Where one turn sends some rows of the set: a few examples, then the rows asked
bogim: [ -7  -9  27   6  15  34 -19 -24   9  11   4  21  31 -30   3   1 -21   2
  10  12  15  20  25  43 -26  10 -33  22 -36  26  46 -24   5  38  18 -45
  16   8  20  -4  -4  -7   3 -16]
Salug: [-21 -15  11  22 -18 -12  -4  20   1  28  22  15   4  -8 -10  15 -15  -2
 -12 -13  10  -5 -29  21 -51   5  -2 -36   4   3 -13  -4  -2  59  12  12
 -30  30   2 -13  15 -34  -9  15]
lota: [-26  -2  -9  -4  16   8  10 -15   7  27   7 -23   0   2 -19  -9   2  34
  22 -14  13   8 -49   2  16 -30  31   1  -1  -6 -26  10  15 -28 -25  23
   5 -13 -22  21   9   9   6   6]
sinon: [-19  14 -22 -14  53  -7  10 -13 -19  27   2  -7  38  -3  -2   3  -9  16
  28 -13   7   1 -41  10  38  -3  11 -14 -39  25  11  26 -16  -5 -13  33
  -2  -2 -18  12   8   9   9  17]
Tikat: [-24 -22   6  19 -23   5  -2  -9   2  22  12  20   8 -27 -42  17 -14  -8
 -13 -18  10  -9  -1  15 -34 -18  17 -36 -19  -4 -21   1 -24  46   0  24
 -31  20   6  -1  17 -43 -14  27]
vanu: [  5 -23  10  -4  -8  53 -25 -29  11  15  17  14   9 -46  -4   7  -5   3
  -1  -9   3  20  37  39 -36   2 -17  33 -38  12   0  -6   8  13  19 -42
  13   2  27   0 -18  -1  12 -17]
pide: [  0  -8 -14 -29  26  -4  21 -11 -21  31  -9 -15  20   6   4  13  33  15
  10 -18  -2   8 -41 -14  20  -8  16 -12 -16  -1  -8  44  11 -14 -16  10
  13 -13 -11 -25  -6  14 -11   0]
guk: [-23   9  20  13  10  26 -40 -37   8  25  16  34  10 -44  -8  -8 -36  -6
 -13  -2  11 -10  21  34 -24   5 -28   9   0 -46  35 -26 -15  22  -6 -21
  -3 -14   3  31 -28  -8  11   6]
sotor: [-13  -1  30  -9  22  45 -45 -27  14   2   0  24   1  -3 -12  15 -19  10
 -37   6  -4 -22  16  27 -37  12 -39  20  -2 -35  31  -7 -14  26  -8 -33
 -32   3  11  10 -33   4  18 -14]
Movol: [-10  21  -6 -12  25 -19  12 -17  -2  28 -13 -27  11  12 -10  -3  17  33
   5 -18   7   3 -36  -6  21 -14  29 -11  -1 -12 -18  17  18 -25 -30  20
   7  -4 -28  16  -2  20   5  -1]
zedun: [ -3  -1   5   5 -17  48 -34 -32  13  27  25  20  21 -59  -9   3 -10   8
  -8  -7  -2  26  37  34 -31   3 -12  31 -37  -4   4 -17   5  18  17 -36
   9   4  13  -3 -21   1   7  -6]
Buvop: [-16  15  13 -19  31 -15   7 -26  -5  15 -33 -20  12  21 -17   3  13  23
  -5   1 -10  -3 -39 -30  26  -3  26 -12 -10  -3  10  29   4 -11 -32  17
   8  -2 -25 -10   6  11   0  12]
Mam: [ 22  15 -13  -8  -2  14 -43  19  13  10   9  14  26 -25 -36  31 -10 -10
 -15  14   8  39  -7  14 -39  -9   1 -11  -3  15 -17  -4 -24  20  -1  12
 -41  40 -45   1  12 -19  -7  11]
fere: [-15   8  24   5  -1  29 -26 -27  12  19  14  28  33 -43   5  -1 -21   5
   3  10  -4  27  15  38 -30  13 -28  21 -30   5  48 -23   3  41  17 -40
   7  12  13 -20 -12   2   6 -11]
tizik: [-14   1  24   0   6  38 -50 -28  12  18  12  26  15 -24 -12   8 -20  11
 -35   4 -13 -11   4  25 -43  11 -36  18  -3 -51  22 -12  -9  23   6 -34
 -33  -1  10   5 -34  -1  13  -5]
mora: [ 33  -5   0  -5   2 -16   9 -11 -16  16 -30  16  -7  10  -5  -3   1 -10
 -12 -12 -16  -3  42 -17  -3   6  24 -45   2 -23 -22 -15 -23  56 -19  -3
 -12  25   7 -16  12 -30  -1  38]
mem: [ -7  -7 -23 -36  32  23   2  -6 -13  41   8  -7  13   5  -2  16  21  22
   3 -22  -9   3 -44  -7  11  -2   6   0 -23  13 -13  53  -2 -12 -26  18
  -6  -7 -16 -29  -8  12   4  16]
sif: [ 45  17 -25  -3   2  -6   3   9  -8  -6 -31   4  17   7 -23  14  -1 -23
   9  16  -8  23  34 -23  10 -18  18 -17  -4 -15 -23 -31 -20  31  16  -6
 -23  29  -2   1  17 -22 -20   4]
Kugep: [ -6   9 -14 -13  39 -21  20 -14 -21  24 -20 -19  43   0  -4   8  12  13
  19 -10   7   4 -38 -10  41  -8  15 -17 -35   9   0  29  -1 -12   0  18
  12  -6 -13   6   5   4  -8   2]
saguz: [ 11 -25  17   3  52  37  18  10  -6  -7 -21 -15  -9  19  -3 -19   6   9
  20  12   4  14  29  13  -4  -7 -37   8 -50  19   3 -33  -5  12  -6 -35
  25  -3   8   3   5 -39  15 -17]
Nufuv: [ 18 -34   5  -7  32  42  29  12  -8 -20  -7 -22 -26   7   0 -21  15   8
  18   0  -6  16  29  21 -14  -1 -28  14 -41   8 -16 -23  -3   2 -10 -32
  23  -4  19   3  -8 -22  25 -24]
sok: [-31  -5  17  -5  28   1   1 -22   1   8 -16 -22   6  21 -17   1  -6  28
   9  16 -14  -1 -66 -26  17  -8  20   5  -8  10  16  22   1  -5 -14  14
   0  -4 -18 -14  16  -1   2  17]
ranav: [ 36  11 -14   1  10 -25   9  13  -7  31 -18   7  15  24   3  -3   1  10
  -8 -17  -2   2  27   8 -10   5  12 -47   8 -28 -41 -31   0  49  -6 -12
 -30  36   3   2  13 -20  -3  13]
toreg: [ 45  15 -26 -13  -7  -8  13  26 -10   8 -13   8 -10   8   7   9   6 -29
  13   7  -3  33  23 -14  -9  -9   9 -21  32 -18 -14 -24  -3  37  -6 -12
  -1  24  -2 -22   5 -10 -22   2]
bizo: [  3  13  -3  -1  62  29   1  19 -12  -6 -11  -9 -34  25   3 -13  -6   2
  -5 -12   7 -18  41  17  -3  11 -43   8 -29 -13  -8 -26 -14   2 -30  -9
   3  -4  -8  29 -15 -22  36  -9]
bom: [  3   1   7 -14  61  48  12   9  -6 -15 -19  -3 -30  36 -12  -5   7   9
 -13  -6  -8 -17  40  14  -8   1 -44   5 -27 -17   9 -17 -25  10 -44 -13
 -11  -2   0   1 -18 -19  28 -14]
luze: [-19  12  18   8  24  30 -41 -28   8  15  10  25  -7 -25  -4  -1 -35  -8
 -17  -8  25 -20  38  40 -25   4 -30  15   3 -32  25 -21 -10  12 -13 -22
  -5 -14   4  45 -28  -4  19  -1]
Gik: [ 13  10  -6 -11 -12   2 -23  11   7  -2  14  22   3 -40 -17  17 -18 -34
   0  13   9  42  -2  19 -34  -3   9 -21  16  20  15  -2 -36  32 -24  22
 -15  29 -40  -8   8  -8  -2  25]

saguz -> bizo
mora -> sif
lota -> mem
Where do these go?
pide -> Buvop
bogim -> luze
fere -> guk
Tikat -> Mam

Where one turn sends some rows of the set: a few examples, then the rows asked
Seg: [-24 -24  -4 -52  -5 -18  11 -28   1   5  44 -30 -24  -5 -67  -9 -13  10
  25  20  20 -37  18  11  11  16 -15  32 -30  -1 -13 -15 -10  29   1  11
  12  18 -42   8  20 -17   2 -21   1 -20 -14 -27  19   5  -9]
lifa: [-12 -52  27 -13 -36   0  24 -40   8  -9  29  -9  22  -3 -40  -8  -4  16
  -9 -16 -31 -27  19  13  15  30   0 -12 -52   2 -35  -7  -4  -3  10  20
  40  -4  -6 -32 -19  44   1 -16 -47 -19  14   4  34  -6   4]
mufer: [ 42 -34  50 -14   2 -18 -27 -37  15  15  29 -32  -5 -30 -11   4 -14  -3
  -1   3   0 -37  -1 -20  13  35   3  -2 -20  14 -28  23  18  22  -5 -30
  30 -10  -4  10 -15   7 -21   6 -62  23   3 -15  57  -4  -2]
doki: [ 33 -23  44  -2  31 -18  -9 -23  -7 -10  60  11  21 -44 -23  32 -18 -19
 -16  46  11 -49 -26 -35  13  27   4 -12 -17 -22   1  48   6  21  -7 -17
  28  14  32  23   5  -7 -27 -35 -11   8  29   3  12  11 -20]
gud: [ 22  -2 -34   8   2  25  43 -22  13 -17  17  29  10  23 -24  12 -37 -29
  28  16 -19 -19  29   9   4   3   4   0  -6  -3  36  -3  -7  28  -2  22
  11  24  22 -10 -17  -7  18 -21 -37  34 -20 -10 -10 -25 -13]
rep: [ 17 -36  43  14  13  17 -14  -8 -18  21  35 -15  -9 -27 -12   2  -1 -10
  14  25 -19 -42 -23 -14  23  30  21  19 -40   5 -21  28  10  -7   8 -14
  26   9  21  20   5  30 -19 -10 -28  20   9 -21  63  38 -17]
rakek: [ 17 -25  45   7  27  18   1 -12 -21   6  26 -31   7 -34 -26  -6 -29 -33
 -20  26 -10 -32 -46 -25  22  23  19  -3 -23   4  -9  32  21  17 -15   7
  32  16  29  -1  13  11 -18   3  -1  17  12  -1  47  28  25]
laka: [  3 -32 -23  -7   0   4  48 -18  -8  -3  28  16   0  39 -35  18 -16 -33
  -2  22   0 -21  16   9  26  11  11  -8  10   2  49   0 -30  37  37  14
  11  24  20 -14 -13  -3  24 -14 -42  12 -42 -26  13   1 -14]
medo: [-21 -60  13  26 -25 -20   7 -18 -17  -6  32   9  12  -3 -53   8  -8  11
  -1  20  -5 -36  21   4  14   1  18   0 -43  -2   0   5 -25 -28   8  14
  33  15  13  -3  -7  63 -14 -25 -25 -40  15  -2  27 -14 -33]
zevat: [-63  -4   6 -11   0 -13  29   8 -14 -29  16 -13  -2 -10 -17 -13 -29 -25
  28   9 -22 -30  -9   8  42  21  28 -20   5  -1 -42 -22 -30  13   9 -17
  36  -6   3  26 -17  -2  15  24 -13 -16  22   7 -13  -2 -21]
vib: [ 15 -47  20   4 -26 -29   0 -43  -5 -29  21   8  19 -15 -25   5  13   9
   1 -17  -7 -38  40   6  -9  -1  10  15 -49  -7  -5  -3 -13  -9   3 -10
  16  10 -24 -10 -14  30   1 -44 -31 -11  25  13  -4 -39   0]
Favar: [  8   6  29 -20 -23  19  13  17 -17  -9  12   6   3 -17 -33  41  -1 -18
  -2 -18  26   8   6 -11 -17  12  -3 -19 -29 -11 -22   8   3  47   7   8
  36  13  27  10 -36  18  47   4 -29 -22  -7   0  20  45 -40]
fik: [  0 -38   6  22  11   6   1  28  -7  -8  42  20  18   2   6  20  -8  -7
  -5 -13  30 -20  18 -15 -24   1   7  -7 -42   2  29   3  -9  75  14   9
  53 -19   8  10  -2   0  32 -11 -33 -23  -1 -27  29  10 -55]
Fibok: [-26 -26  32 -22  33  -1  49 -30 -29  -9   2  -6  22 -14 -47 -17 -35 -21
 -16 -25  -2 -10  -9 -28   4  25   2 -50 -32 -22  24 -14  12  55 -25  48
  36  11 -15 -22  19  -2  21  -5  -8 -17  -6  -2  15 -13  11]
Kolu: [ -8  -8  20 -21  24 -33  34 -46 -23 -12  31  13  22 -15 -19 -12 -45 -20
  22  31  -4  -1 -35 -51  -2   5   4 -20  14 -42  15  22  -2  30 -20 -13
  17 -17   4  -2   5  13  31 -15   4  38 -34 -38  15   0   6]
Bov: [ 26  -9 -38 -30 -22  17  41 -14  -5 -18  17  25  21  20 -42   8 -34 -27
  -1  23  -3  -1  37   6   4  33  -8 -25   2 -16  15   1  -6  11  24   9
  16   0  24 -24 -17 -20  17 -15 -40  25 -41  -9  13   5 -10]
rapoz: [ -1  -9 -18 -32 -13   2 -16 -10  16   4  32 -25 -16 -29 -58 -35 -40  23
  17  22  13 -33  27  17 -16  26 -11  15 -39  -1  14  -6  -6   9  14  22
  16  10 -43  -2  24 -12  -2 -15  -3 -23  -3 -25  17  -2 -35]
bolo: [-46 -12  32 -14  24  -1  31 -24 -41  -9   5  32  23   2 -57  25 -36  -6
  11  15  15 -24  -6 -27  22  24 -13 -54 -27 -48  21  12  -8  21 -29  37
  19   2  16  19  13  -4   6 -29  -8 -26   8   3  10 -16 -38]
Kipe: [ 53 -41  28   7  26 -28  -8 -25   5  -9  58  -7   0 -64  -9  13  -8 -13
   2  32   5 -48  15 -30   2  26  25   8 -31   3 -12  17  16   3   7 -27
  35  17   4  25  -3  18 -21 -25 -34  17  26 -13  16  14 -32]
Leki: [ -7 -16  33 -12  23   1  12 -27 -40 -32 -19  16  19 -22 -30  -4 -32 -13
 -19 -18  26 -31   6 -20  -2  30   8 -48 -23 -44  50   7  -7  22  15  24
  -6   4 -43  -6   6 -14  38 -32 -12 -10  19   5  -2 -17 -30]
norar: [ -1  -6  25  -4  16  -8  26 -34  -1  -4   6 -13  17 -38   8 -37 -59  -2
   9  36   0  -7 -20 -23  -4  20  32 -55   2 -18  57  27 -17  20   9   4
  25 -20  11  -2  12  11  34   1 -11  35 -11 -28   2   6 -14]
Tob: [-19  23   5 -11  -9 -31 -10  22 -10 -19  25  11   8 -33 -19 -23 -20 -14
  12 -10 -35 -17 -21  -2 -12  19  14 -22   3 -14   2   1 -34  14  27 -28
  34  15  -3  14 -17   8  12   9 -13 -35   5   4 -30 -15 -46]
zotes: [ -1 -25   8  -1   8  22  21  12 -14 -18   8  -6  14  -2  -9  29 -19 -24
  18  -1  43  -9  34 -27  -7 -16  14   8 -25   5 -31 -31  12  51 -26  12
  23 -33  -2  14 -27  -4  41   6 -24  14  19   0  18  -4 -18]
fizu: [-23   2   8 -33  -9  10   5 -33  29   1  32 -20 -33 -16 -54  -2 -28  25
  38  19   6 -49  14  32  15  28 -17  13 -39   0  -4   5 -13  25   8  27
  11  34 -28  18   7  -9   9 -24 -15 -21  13 -21   5   7 -43]
nuto: [-40 -19  -9  -9   7 -34   5  13 -12 -36  45  10  20   0  -2 -37 -24 -22
  10 -24 -35 -31 -12  -5   5  29   3  -6  -9 -13 -23 -15 -19  41  17 -34
  50 -27 -30   0   2 -21  11   5 -15 -16  -4 -15   5 -22 -15]
rom: [ 38 -33  53   1  23   2 -29 -35   6 -14  19 -22  13 -28  -2   3 -38 -18
 -33  10  15 -57 -26 -22  20  35   5 -16  -5  -1   4  40  14  34  11 -17
  10 -15 -19  -3  -8 -18  -6  -5 -37  26  33  -2  44  -6   2]
suko: [-22  -4  37  -7  13 -19  44 -61  -8 -38  12  12   4 -16   4   3 -50 -13
  25  23   7 -26 -20  -8  27  37   6 -50  -1 -40  17  50 -11  30   3 -18
  23  -3  10  16   2  -1  43 -21 -18  38 -10 -33  11  26 -15]

fizu -> rapoz
medo -> vib
Where do these go?
doki -> rom
Bov -> laka
zotes -> Favar
bolo -> Leki
nuto -> zevat
Kolu -> suko
Kipe -> mufer

Where one turn sends some rows of the set: a few examples, then the rows asked
dif: [-15 -36  -2  34 -11   1 -12   7  23 -31 -13 -11]
kiza: [ -4   6 -25   2 -22 -15   2   7  25  -5 -34 -41]
Gar: [-19 -24   5 -24   8  26  -2   2 -12  21  10  16]
vetak: [ 14 -22   0   4   5  15 -21 -24  18 -53 -22 -16]
bubi: [ 37  33 -28  -4   5  21  17  -6  26 -35  10   6]
nin: [ 32  -4 -47  -8 -17   4  25 -32 -19 -21 -18  -7]
Rilu: [ 37 -24   1 -10  -3  -8  13 -46  29 -14 -12   8]
movi: [ -2  17 -23  19 -36   7   1   4 -23   2   3  28]
Dib: [ -4 -33 -10  41  17  12 -16 -10  12 -30 -15  -9]
pog: [ 29  24  17  -8  15  48  10   2   6 -25  -5  -3]
Nofa: [-12 -40 -12  36  14  19 -13  -6   4 -30 -18  -7]
gif: [ 34  26 -19  -7  -3  37  30 -21  12 -34 -10   6]
sumar: [ 11 -17 -47   7  21 -16 -14  10  15  -2 -26  28]
tutum: [ 37  29 -27 -11  -5  34  33 -17  16 -25 -16   3]
zulim: [ 44  -2 -12 -10  -7 -12 -19   5 -10  -6  36   9]
vipog: [-22 -20   4  -4  15  36 -18 -20  -1  11   8  20]
minom: [ -3  11 -21  -2 -29 -12   6   5  25   5 -35 -32]
rodeg: [-23 -18   4 -21  16  32   0   4 -10  17   0  18]
Vol: [  0  22 -43  -5 -26  -7  -8  22  28   5 -12   5]
pirep: [-29   3  10  10 -19  37   7  17   5  14  -4   9]
Rupop: [ 51   1 -11  -7  -5  -1 -13  -1 -11  -6  39   8]
zaru: [ 13   4 -33 -13   2  -2  28  10 -32 -12  34  -6]
Rar: [ 32 -20 -19  -3   2  -9 -38 -17  22   4  16  16]
Gesum: [  0  21 -24 -13 -24   7  -3  -2  20 -14 -51 -21]
Nel: [ -9 -25 -37  34  21   0   8 -18  -9  15  -7 -15]
ganor: [ -6  -7  21 -30  18   7   5  -6 -10 -45   0 -15]
zag: [  4 -18  -8  13 -14   1  47 -11   0  -5 -21 -39]
Zesuv: [ 45  -1   8 -15  -3   5 -16  14  -4  15  21  15]
rab: [ -1  35  14  25  13  16  16   4   0   7  -9 -28]
vut: [ 16 -37 -12 -19  36  10  17   3 -30   3  -9  -2]

gif -> minom
zaru -> nin
Rilu -> rab
Where do these go?
Nofa -> Gar
vipog -> Zesuv
pirep -> Rar

